Named moves (each a turn or a mirror), then the moves between two rows, first move first; the first pair answered:
J_825 (before => after):
[ 17  12 -11  -7  10 -52  24  18 -10] => [ 16  16 -25 -26   2 -24  32  18 -24]
[ 17  20   5  -5 -45  14  -8  -6  12] => [ 16  17  15   9 -39 -10 -15  -4  20]
[  5 -11   6   9 -20   1  12   9 -10] => [  4 -11   9  10 -18  -1  15   8 -13]
J_189 (before => after):
[ 30  50 -19 -17 -49  41  -2 -12 -12] => [ 46  30  13 -23 -43 -27  42  -9 -18]
[-18  -3  -4  21 -11  31 -17  14  -1] => [  0  25   6  29 -25   5  -9   5  -1]
[ 16  17  20   5 -14 -23 -13 -22  18] => [  5 -19  22  -3   8 -33   2 -13  18]
[ -8 -18  18  18   0  10  -2   8  13] => [ -7  -4  15  22  -8  20 -11   6  15]
J_763 (before => after):
[  5  -2  20   2 -33 -14  -5 -11  23] => [  6  12  12   2 -25 -26  -5 -14  19]
[ -7 -11  -4  11   5  14  10   9  -5] => [ -5   6 -12   9  16   1  11   6  -7]
[  4 -16  -6 -10   1   3 -15 -10  -4] => [  5  -6 -13  -9   7  -6 -16 -10  -8]
J_801 (before => after):
[ -3 -43  27   1 -10  -1  19   3   6] => [-17  -7 -16  33  19  16  15  17  -6]
[  2  15 -13 -15  -3 -15  24  -3 -32] => [  2   5  -2 -19 -12 -18  26  -4 -30]
[  2  -3   8 -11 -19  11  18  11  -8] => [ -2   9  -9  -1  -8  17  19  15 -13]
Then:
(2 to 4 moves a pair)
[  8  11  11 -14  18 -50  18  -9  -8] => [ -1  41  -1  18   8 -16 -28 -18   7] : J_189 then J_189 then J_189 then J_825
[ -3  31   4  -5   1 -18   7 -13   3] => [-11   7  -9 -24  17  11  14  -4  -5] : J_189 then J_825 then J_189
[  6  -1  26  -3 -23   2 -24 -15  20] => [ 11  -2  19 -30 -27   9   0 -15   0] : J_189 then J_825 then J_189
[ -8  21 -20   6  10   1  -4   1  -2] => [  3  16   2   0 -22   8  15   5  -9] : J_763 then J_189 then J_189 then J_825
[  9  27 -28 -11  -1  27  19   8 -22] => [  2  15 -30 -17   9  32  22  13 -24] : J_189 then J_189 then J_189 then J_189
[ -6   6  16   1  19 -24  25  -9   0] => [-19  12  20  28   3  19 -12 -12  14] : J_763 then J_189 then J_189 then J_825
